First come named turns, each shown by rows before and after it. For each pair of rows after them, which turns, in which order, take the first row to the second? The first pair is done for you.
Q_147 (before -> after):
[-36 -14 -81 -38 31 38 19 12 -56 -95 -41 -1 -22 64 -15 18 -38 14 -44 -9 23 73 6 28 28 -12 22 49 121 117 50 57 -3 78 -60 -36 -1 33 -6 18 18 29 -5]  ->  [-18 -11 -57 -70 65 19 32 -5 -24 -97 -44 -28 -34 22 20 -12 -7 -2 -90 11 2 54 -10 52 16 -38 80 28 95 74 44 22 -3 62 -11 -41 -30 23 -18 23 11 -10 -18]
[-107 257 129 118 -170 123 -78 70 52 37 130 5 45 201 -112 91 -106 157 -185 -93 -131 -93 168 -209 -86 98 -24 -8 136 13 -70 140 45 -184 23 55 89 3 29 -129 86 -30 175]  ->  [-20 117 33 64 119 -91 26 193 300 -61 -83 -197 -191 12 -82 -93 -29 -44 131 132 -121 39 13 -172 -19 -57 71 -31 -16 30 -321 -176 77 -47 -123 -70 78 47 -110 -24 23 -209 -66]
[-106 190 39 68 67 33 -86 260 61 145 121 -177 92 31 -199 146 -52 287 -43 16 -155 -120 -15 -187 -84 -20 -21 89 20 135 -92 6 9 -135 55 61 44 -46 -12 -199 120 113 201]  ->  [-45 64 -27 57 212 -74 21 306 218 97 42 -304 -33 -61 -127 -20 20 157 160 140 -107 -10 -142 -159 -60 -162 35 85 -83 113 -172 -233 87 -59 -8 13 69 -37 -52 -112 72 55 71]
[-109 -154 -228 -216 101 -69 -239 -103 -139 -44 18 169 73 -104 -127 -111 -149 254 -58 -75 -64 136 -98 112 -56 159 143 -24 -70 216 75 180 -41 337 -111 -228 -289 117 37 135 43 13 29]  ->  [-79 -232 -252 -272 115 -98 -164 -141 -117 -76 -8 93 26 -202 -24 -192 -30 146 13 30 47 159 -199 194 -49 117 213 34 -152 172 98 -6 -18 369 -113 -216 -251 52 8 213 31 58 -12]
Q_816 (before -> after):
[93 181 4 33 -58 -23 190 238 91 71 60 16 159 -39 -50 10 158 51 -54 -3 10 -49 -164 -123 -46 -201 -68 120 -30 -44 -19 -177 -7 -92 -113 67 110 -174 -2 -168 -166 242 203]  ->  [47 205 106 66 107 -125 190 173 165 58 -101 153 37 -61 68 -86 68 -206 115 101 -81 46 -107 -176 42 -186 -51 -52 23 -142 -27 -177 -39 -149 -221 4 184 -103 -27 -83 -94 -30 -10]
[-78 41 233 -9 -152 48 302 163 -127 221 -53 -214 48 62 40 65 111 91 -358 -34 -222 14 23 -300 -16 -74 -33 -103 13 -1 -123 -173 96 -35 -53 -120 127 -124 -46 -147 135 -48 -79]  ->  [-80 60 294 -11 -101 -7 323 118 -77 212 -109 -178 6 43 123 52 82 1 -306 -5 -227 24 35 -330 19 -58 11 -139 -9 -44 -106 -181 77 -20 -87 -122 166 -68 -60 -116 184 -101 -183]
[14 -258 39 98 61 -160 144 30 240 -9 -402 -83 15 174 -172 -15 -181 -141 28 -95 145 -7 15 202 32 203 -99 -62 112 -3 -7 215 132 127 62 -263 -188 54 -68 -304 -209 -29 -275]  ->  [38 -261 -7 92 -66 -67 158 110 219 56 -308 -207 113 177 -217 60 -105 -27 -50 -125 214 -21 -38 258 -18 174 -110 28 82 74 6 189 190 137 132 -229 -216 -37 -44 -313 -267 157 -123]
[-151 -264 -73 158 -287 249 187 388 -132 -41 260 -275 217 -68 -78 49 -218 15 -36 -186 70 -167 -169 83 -156 -107 28 -13 113 298 189 -11 297 -123 94 -72 0 91 -231 -103 3 149 501]  ->  [-133 -331 91 76 -81 111 338 308 54 -19 170 -219 39 -187 209 -87 -149 -353 214 25 54 -69 -256 106 -12 -235 192 -97 36 94 274 -352 274 -162 21 -86 188 71 -277 46 47 16 318]
Q_190 (before -> after):
[-112 432 155 487 209 -119 91 -1 -166 -32 -15 375 -186 197 -93 99 -344 -210 134 -105 -374 120 208 -373 163 20 -60 -92 145 -207 148 168 220 -21 60 -171 205 171 184 -28 163 -360 91]  ->  [53 62 -220 358 -24 -78 -42 -327 -368 -304 -5 393 -116 163 -186 113 -243 -22 43 -234 -173 109 234 31 109 187 -249 8 295 -83 189 528 150 145 140 -278 -184 235 234 144 11 -240 26]
[-52 45 -85 143 102 14 -43 63 117 15 -28 26 -129 34 -113 70 -75 61 78 -5 -156 16 134 -122 -82 101 -71 -65 161 97 -208 205 -74 31 -107 -200 -163 92 -64 29 67 -219 -102]  ->  [-61 47 -108 162 -9 84 -94 106 44 58 31 -38 -62 73 -149 115 -62 211 -52 -85 -133 -51 119 -103 -131 111 -61 3 133 188 -201 265 -2 58 -31 -158 -228 83 -60 0 64 -90 15]
[94 150 47 -146 136 -88 189 268 152 172 3 -281 -7 16 -54 69 -2 273 -99 -63 55 -66 -219 -211 23 115 66 208 -128 -175 -185 -49 215 209 -13 230 84 -213 19 -120 -54 166 235]  ->  [121 -40 -30 -152 339 -293 183 55 257 25 -198 -71 -235 -101 71 -87 -72 -73 221 99 22 109 -128 -84 152 135 72 55 -94 -271 -177 -41 105 216 -153 80 50 -38 -3 148 -65 -173 -184]
[-183 354 245 54 -68 4 -99 49 14 152 135 227 28 166 -124 89 -163 277 -58 -70 -81 -17 -3 -127 -120 331 -25 -209 215 160 -211 219 35 -76 44 33 -15 83 -42 -248 69 45 131]  ->  [-145 289 261 50 105 -139 -91 -69 71 57 -59 355 -118 70 3 -11 -191 29 164 71 -129 48 61 -50 -52 343 -2 -366 256 114 -243 174 -5 -56 -44 -93 -13 216 -71 -97 92 -145 -134]
Then:
Each pair is 2 to 4 turns apart.
[112 134 -154 115 351 -153 28 166 270 -158 -102 -203 -179 -108 -164 -52 -133 -128 223 100 -21 145 86 -107 78 -12 15 -193 -116 28 -276 -176 -40 77 -103 -124 -114 8 -52 0 -28 -298 -287]  ->  [158 67 -206 129 304 -188 -21 124 271 -198 -159 -191 -168 -129 -157 -39 -118 -95 216 78 16 107 72 -11 85 -7 -21 -183 -88 24 -261 -170 -47 115 -65 -127 -156 20 -40 29 -58 -275 -285]
Q_190 then Q_190 then Q_190
[-66 167 -14 67 62 73 -9 188 83 218 154 -111 2 -83 -91 181 90 350 -199 -166 -9 -4 1 -143 -52 -115 -48 136 -56 -128 39 76 -46 22 81 134 91 -160 -11 -149 -7 306 182]  ->  [-3 21 -210 31 352 -139 -54 78 253 -35 -97 -60 -290 -190 -59 6 -12 83 145 -21 -59 123 36 -55 27 -125 -44 -3 -54 -77 -123 55 -57 130 -112 -85 -66 -11 -108 99 -48 -116 -279]
Q_147 then Q_190
[46 -27 -113 -48 -19 -126 4 -44 60 127 277 -20 -8 -156 24 162 61 206 -146 -83 -81 81 -81 -158 -294 -76 -79 99 -29 233 -173 161 135 16 316 201 -213 -106 62 -175 -111 92 272]  ->  [145 -225 -202 -68 101 -256 -75 -278 84 -75 95 141 -166 -249 128 83 29 -9 79 13 -28 163 -23 25 -197 -37 -118 -57 33 197 -172 215 45 73 213 61 -290 8 42 42 -109 -133 -55]
Q_190 then Q_190
[-96 71 154 -63 -106 133 -63 87 -137 176 116 59 89 154 -28 187 27 201 -201 -103 4 -101 71 -105 38 71 -82 61 192 -51 33 181 84 -116 137 92 21 -85 52 -167 44 91 274]  ->  [-18 -91 27 -96 35 -52 -168 -156 -97 3 -96 235 -54 64 52 100 -70 -76 42 -53 -27 -13 157 -16 155 139 -90 -122 311 -108 42 290 19 -66 -20 -97 -90 49 23 40 44 -210 -126]
Q_816 then Q_190 then Q_816
[157 -364 -116 -21 116 -76 21 -42 74 -152 -171 -52 -63 -166 -75 -153 0 -50 238 -13 144 51 31 290 2 -11 -148 -17 -88 91 -114 34 68 172 -77 -130 -216 87 -121 195 -136 -106 -131]  ->  [114 -359 -86 -52 -169 85 -19 -97 -157 -104 -6 -29 118 -119 -136 -62 79 172 -22 -168 251 -58 29 318 -56 27 -204 120 -61 120 -12 154 83 113 82 -52 -230 -16 -18 105 -142 218 129]
Q_816 then Q_816 then Q_147
[-50 -30 -98 76 -182 76 -36 120 -80 -26 253 -131 143 -30 -237 135 16 331 -212 -190 49 -116 121 -29 -142 97 -26 180 74 191 7 -72 5 121 112 20 -7 -135 -14 -111 -141 187 270]  ->  [-140 45 256 45 6 -18 130 30 25 18 119 71 -3 -94 129 -4 86 -176 35 72 22 -20 71 -106 70 10 199 78 -1 -119 204 -404 -21 -71 41 88 390 -174 -33 -15 -30 47 121]
Q_190 then Q_147
[37 -36 -227 110 -42 -288 105 -102 14 -270 -21 -240 -177 49 66 144 285 68 -414 -13 206 -20 26 186 52 -163 188 -50 -184 163 -256 282 -228 401 -15 273 -247 55 -14 -80 -335 46 -88]  ->  [-39 121 -8 85 11 -230 253 69 107 -120 4 -325 -130 36 135 166 324 33 -473 33 206 -18 -79 65 92 -260 317 -21 -272 82 -216 51 -154 291 -3 359 -50 -39 -25 -151 -289 127 51]
Q_816 then Q_190
[-106 99 225 -77 -4 -87 77 -193 143 -9 37 133 -40 0 225 -179 20 -264 146 111 34 -26 16 109 122 -27 61 -105 59 -232 192 -144 -53 -175 -45 43 219 -16 18 34 116 -84 -158]  ->  [-56 123 -3 -14 -277 76 -81 -101 -51 3 220 -7 182 138 -110 33 -34 250 -204 -161 24 -140 72 110 -108 107 -118 13 110 -2 138 232 15 -84 60 37 -16 -72 80 -162 102 167 146]
Q_816 then Q_816
[197 70 185 169 120 186 -92 9 232 11 97 -218 -67 103 -200 -42 27 56 178 185 24 138 -21 -164 -82 -13 264 130 67 146 -150 -56 153 -98 126 9 196 16 12 -206 -58 -42 -54]  ->  [255 -77 73 171 128 146 -206 -145 153 -69 14 -85 -98 122 -251 -49 -33 17 226 116 40 167 72 -75 -114 92 165 44 161 195 -160 160 86 -23 86 -81 16 120 25 -130 -62 -181 -227]
Q_816 then Q_816 then Q_190
[157 -8 364 9 -50 -150 359 150 132 32 91 -93 7 -57 -226 -175 119 -17 103 150 180 -57 -181 229 11 -88 215 155 -133 109 -73 -237 198 32 307 -145 368 -163 -265 43 -260 195 -5]  ->  [31 76 572 42 -89 -119 311 73 70 112 113 109 47 -48 -108 -101 78 -167 53 110 129 -111 -75 76 76 -16 258 91 -68 -22 108 -173 131 -142 301 -111 506 -123 -191 30 -148 138 21]
Q_147 then Q_816
[42 -30 223 -34 238 -206 144 -147 249 32 -190 76 -287 -296 341 -248 316 -548 350 254 -43 159 -103 8 78 -153 142 -4 -135 -364 125 -474 -88 -13 5 39 266 109 -116 159 10 -209 -363]  ->  [239 -452 -140 -242 -164 -106 20 -501 -22 -236 -146 74 -135 -320 277 -209 469 -332 170 52 217 119 -71 445 15 -5 -74 140 -16 -218 219 -149 -169 136 156 -10 -136 152 0 278 -129 63 -299]
Q_190 then Q_816
[87 30 51 0 192 -54 155 167 169 51 -42 -187 -63 -65 65 -150 18 -149 2 104 47 38 -119 -67 -24 -100 67 8 -103 -27 -76 -287 50 -6 -47 31 156 -36 -86 -18 55 -42 -70]  ->  [47 -49 96 -56 103 -41 101 -101 20 -51 -57 37 -73 -76 188 -106 65 -332 -4 139 78 57 -19 18 97 48 21 -65 2 -145 153 -124 -47 -109 -14 54 155 11 -31 88 86 -87 -134]
Q_147 then Q_190
[36 -163 -227 8 -349 -35 -113 -328 -164 29 -29 143 124 52 -182 8 -93 172 -231 -90 22 -143 31 298 -155 101 -280 119 121 8 133 278 -281 146 96 -48 -184 94 -21 186 23 68 2]  ->  [67 -165 -104 10 112 -220 117 -92 224 61 -216 -74 -124 -108 23 -242 27 -159 156 264 -9 -1 -176 307 -62 -219 13 33 -131 -71 -37 -317 -198 186 -67 -67 106 71 -166 288 19 -85 -257]
Q_147 then Q_190 then Q_816 then Q_190
[26 37 -4 -24 105 -98 12 -40 -2 -109 -131 64 -70 17 113 -96 174 -111 153 160 -14 50 85 24 59 38 -1 -158 50 -99 172 -274 30 -128 -88 -9 124 -83 -77 51 -54 -4 -149]  ->  [6 66 -201 40 -73 26 -103 -11 -143 -102 11 -20 109 125 -133 16 98 272 -82 -100 4 -74 153 18 -102 111 -130 -60 90 58 107 35 41 -85 9 -25 -63 -125 -49 -69 -79 118 73]
Q_816 then Q_816
[22 -84 -47 31 313 -137 -72 61 78 -47 -147 -6 -69 23 -42 -99 -108 -419 182 166 38 86 -235 -30 -4 -24 139 -253 65 -56 -24 -55 -149 -8 -143 -60 97 -42 -166 209 -11 -130 -330]  ->  [-68 145 -131 195 87 62 -184 195 -95 60 76 -65 110 225 -375 151 -288 45 -144 -114 -56 -89 -114 -203 -178 82 19 -166 163 124 -143 262 -75 3 -93 -23 -50 -130 -130 -32 -36 6 7]
Q_816 then Q_190
[115 60 59 -120 182 -51 83 19 305 169 26 30 34 -241 126 -195 113 -73 88 150 142 -203 -184 328 20 -255 171 -95 -161 25 -56 -249 -123 -67 -92 -260 140 -112 -208 20 123 -186 39]  ->  [190 -7 -68 -178 -96 76 28 -40 205 123 143 -26 200 -177 18 -123 209 179 -107 25 211 -303 -134 462 -80 -181 83 48 -97 132 -23 -114 -90 -36 85 -232 3 -182 -201 2 25 100 207]
Q_816 then Q_190 then Q_816
[-11 83 -133 245 -42 -31 143 -64 -125 125 63 -291 338 161 -113 183 -74 377 48 -222 -6 -34 12 52 -48 97 60 215 -26 162 -118 200 85 186 129 -21 -280 30 88 97 -69 45 25]  ->  [69 -122 -222 174 6 -124 157 -145 -58 -34 -5 -339 251 18 -16 65 64 154 222 -99 115 43 -78 263 -19 14 64 243 -97 168 -160 91 72 274 99 -57 -274 53 61 243 -119 68 -91]
Q_190 then Q_190 then Q_816 then Q_147
[-83 151 195 134 199 -157 105 -46 194 161 -259 -79 -27 3 -110 -222 -243 -50 168 85 -254 175 -36 -198 -71 66 222 -259 -42 -27 -192 29 141 78 -60 -72 135 135 14 7 93 -482 -166]  ->  [-68 -53 76 29 -298 67 -27 -356 -168 81 -89 117 269 102 -191 -30 -158 282 -216 -172 -70 19 67 92 -134 273 -20 -96 144 13 73 509 59 38 203 -25 -135 110 160 -8 77 -147 33]
Q_147 then Q_190 then Q_147
[-152 271 155 140 127 3 47 178 23 201 87 84 -23 89 1 69 -221 -3 8 32 -188 -18 73 -329 -21 -21 69 -69 28 3 -24 46 29 -117 -83 22 147 -3 -4 -189 117 -138 71]  ->  [-75 76 98 62 198 -141 144 103 166 83 -52 22 -150 -101 130 -84 -33 -243 197 180 -42 66 -65 -118 54 -132 179 -60 -56 -58 -32 -253 -1 -32 -123 49 181 10 -42 -31 53 -151 -89]
Q_147 then Q_190 then Q_190 then Q_190
[-79 386 100 101 -190 73 -136 2 -222 232 271 107 157 165 19 301 -102 365 -151 -2 -157 -55 180 -160 76 110 -212 -35 96 -130 -99 150 44 -155 41 123 112 20 131 -352 67 164 170]  ->  [249 -290 -295 -164 -133 -121 -19 -207 -39 -112 28 -148 -93 -201 173 39 240 95 182 202 221 121 -62 491 157 -32 -168 71 -72 -48 -196 -160 47 156 64 9 -150 15 51 56 -143 238 -214]
Q_147 then Q_190 then Q_147
[-192 299 175 29 44 11 -9 221 146 212 6 -231 -5 102 63 85 -103 -95 -40 34 -301 -7 16 -237 -11 -149 -17 -57 29 -117 13 -153 81 -74 -59 78 231 -10 -67 -71 63 -119 48]  ->  [-148 261 237 -4 -108 97 14 136 47 192 49 -186 56 83 166 138 1 -96 -133 20 -219 -25 6 -156 -3 -139 -42 -30 41 -136 187 -140 101 -135 7 165 267 -65 -43 -75 59 -4 101]
Q_147 then Q_147
[-94 -4 364 -158 -164 -21 176 -224 147 111 57 256 -39 -105 109 -51 120 -275 64 -133 -33 182 96 90 73 -72 146 132 -192 -74 17 52 20 -148 39 -145 239 -15 47 28 117 77 -197]  ->  [-151 38 179 -104 -293 116 18 -201 9 89 179 191 102 30 -108 102 46 36 -154 -352 -27 105 189 81 -61 44 24 170 -109 70 -62 369 19 -94 113 -154 16 -33 79 -86 81 177 -22]
Q_816 then Q_816
[170 -211 -67 -66 -129 60 6 18 -26 -21 111 -74 -30 -43 -103 -24 95 171 -75 21 80 -28 -80 178 9 59 67 85 -94 87 -5 41 104 19 76 68 -45 -9 -2 49 -49 161 79]  ->  [54 -115 103 4 -160 96 -30 -82 -164 20 153 123 32 23 -33 34 2 128 -111 -50 51 -72 50 67 36 159 45 38 -4 40 100 172 28 -124 72 115 34 -1 58 5 41 74 113]
Q_816 then Q_147
[103 -50 -39 -71 -145 145 128 89 151 -122 -10 -69 13 -173 88 -7 211 89 -126 84 127 -128 -180 115 -72 -251 87 226 -80 -57 0 -113 202 24 -31 163 -31 -85 37 -13 101 96 42]  ->  [168 -154 -144 -116 -74 73 111 -47 154 -204 -115 -15 -54 -179 146 -39 179 -4 -87 66 131 -90 -185 206 -36 -229 91 179 -57 -46 -16 -66 172 46 -68 146 -97 -59 8 73 68 -14 -114]
Q_190 then Q_190
[-19 21 16 -97 194 -82 111 220 4 -63 -55 -160 -59 -58 116 5 -200 -137 -106 79 -439 -64 128 80 -111 -91 204 -79 -401 -63 -37 -2 -17 22 -170 49 43 66 57 -257 80 -230 -58]  ->  [2 -90 -122 -94 82 -59 -22 103 -94 -125 -76 -123 -23 -35 1 33 -273 -58 -127 -5 -417 -60 203 175 -161 -4 96 -78 -341 23 -61 168 -66 75 -169 -22 -154 116 96 -189 106 -253 -138]
Q_816 then Q_190
[26 -137 -137 -22 -122 3 -125 -99 -144 -72 -7 -24 55 67 -74 58 -41 141 -81 -123 35 59 75 160 -103 174 -125 14 88 130 -49 214 -63 1 117 -21 -160 88 49 9 -67 88 11]  ->  [-46 -66 26 16 133 -169 -81 -94 -19 -86 -160 74 -72 20 47 -50 -131 -178 160 65 -105 163 84 10 -5 62 -36 -151 81 -13 -60 28 -44 -27 -34 -85 6 151 -19 65 0 -223 -253]
Q_190 then Q_190
[149 -304 -68 -96 222 -159 -110 -77 74 -180 -69 -18 -132 -45 82 -86 -216 -49 131 161 253 9 87 386 -42 15 78 4 -39 178 40 -133 35 226 308 -238 -130 345 154 -8 -54 -36 -315]  ->  [25 -104 252 -47 255 -127 -10 -121 67 -32 -26 201 -112 -5 309 -65 -233 -266 121 264 171 9 135 210 55 19 183 -100 -35 -21 242 -260 -43 -17 307 -100 210 342 178 -96 37 -118 -260]
Q_147 then Q_190 then Q_190
[-73 114 187 -5 42 -46 136 -47 53 31 -28 81 -37 -63 116 -60 -3 -176 142 124 -140 0 -66 -83 26 -56 21 -11 -65 -139 22 -173 82 -78 -9 85 205 -19 27 1 -9 -28 -110]  ->  [-70 176 216 39 57 2 132 60 80 104 -8 45 -35 -23 77 -12 -34 -93 115 84 -161 -4 -21 -158 -9 -85 3 -5 -55 -121 0 -224 103 -112 -23 85 206 -36 26 -40 -5 -40 -64]
Q_816 then Q_190 then Q_816 then Q_190
[190 -159 -288 -96 -218 82 73 66 27 -48 -43 -290 88 -22 -28 115 293 158 -52 -168 185 -24 -59 94 12 -29 -97 196 -131 -2 -136 -77 24 72 113 13 -149 -212 -6 98 -194 186 -51]  ->  [-38 191 89 23 -203 174 107 200 19 207 58 -152 156 57 69 174 213 105 -124 -163 12 -74 16 -240 56 -35 -30 142 -99 -139 -11 -149 64 -160 125 136 150 -264 51 -88 -67 180 124]
Q_190 then Q_147
[-140 280 20 148 78 137 -63 242 139 154 56 -145 34 70 -122 105 -165 189 -90 -67 -171 -78 49 -234 -127 -31 18 -15 -51 29 -168 -14 91 -95 21 -1 73 -40 37 -183 6 -9 112]  ->  [-8 -33 -277 21 -87 151 -192 -11 -27 -77 -23 -97 72 20 -210 95 -93 246 -135 -135 16 -80 88 115 -169 104 -152 36 -4 118 -138 267 -28 58 61 -64 -221 12 88 -23 -75 56 18]
Q_190 then Q_190
[138 -322 -45 -69 73 3 -147 133 67 66 114 -116 182 20 -119 -69 141 270 40 -9 34 -44 -218 72 -287 -133 -83 335 -102 -100 248 45 -40 -78 -236 65 94 89 32 -1 259 63 117]  ->  [181 -379 -24 -109 57 -21 -161 61 74 -3 75 -24 169 -23 -66 -99 172 162 83 82 114 12 -218 158 -257 -117 -82 333 -56 -130 309 15 -43 -39 -246 70 60 114 49 71 259 14 59]
Q_816 then Q_190
[67 -219 -95 123 54 -324 -252 -214 56 -404 -91 66 -206 37 -52 -95 -355 -175 -30 -216 38 32 453 18 16 -86 -16 -279 217 -54 32 298 37 -183 -34 -217 -156 209 -222 226 -14 -215 -202]  ->  [-168 207 301 257 179 -268 -104 148 188 -61 45 -50 -162 88 -34 -78 -373 -134 -97 -120 -116 -44 379 -409 -7 -207 145 -237 61 -136 -6 5 160 -384 -81 -88 220 69 -280 -67 89 -210 101]
Q_190 then Q_190
[6 305 7 220 307 -29 184 -95 -51 52 -84 419 60 26 225 -298 216 -90 204 189 -43 35 197 -59 105 -133 -16 -75 163 67 28 96 -101 -72 -229 123 -89 46 -184 -98 -37 -184 -79]  ->  [130 74 -177 70 11 97 202 -144 -185 -43 26 269 214 6 167 -272 439 101 15 68 169 -56 56 231 11 -113 -51 174 113 169 62 89 -73 52 -12 258 -211 -98 -143 -71 -163 204 73]
Q_190 then Q_816
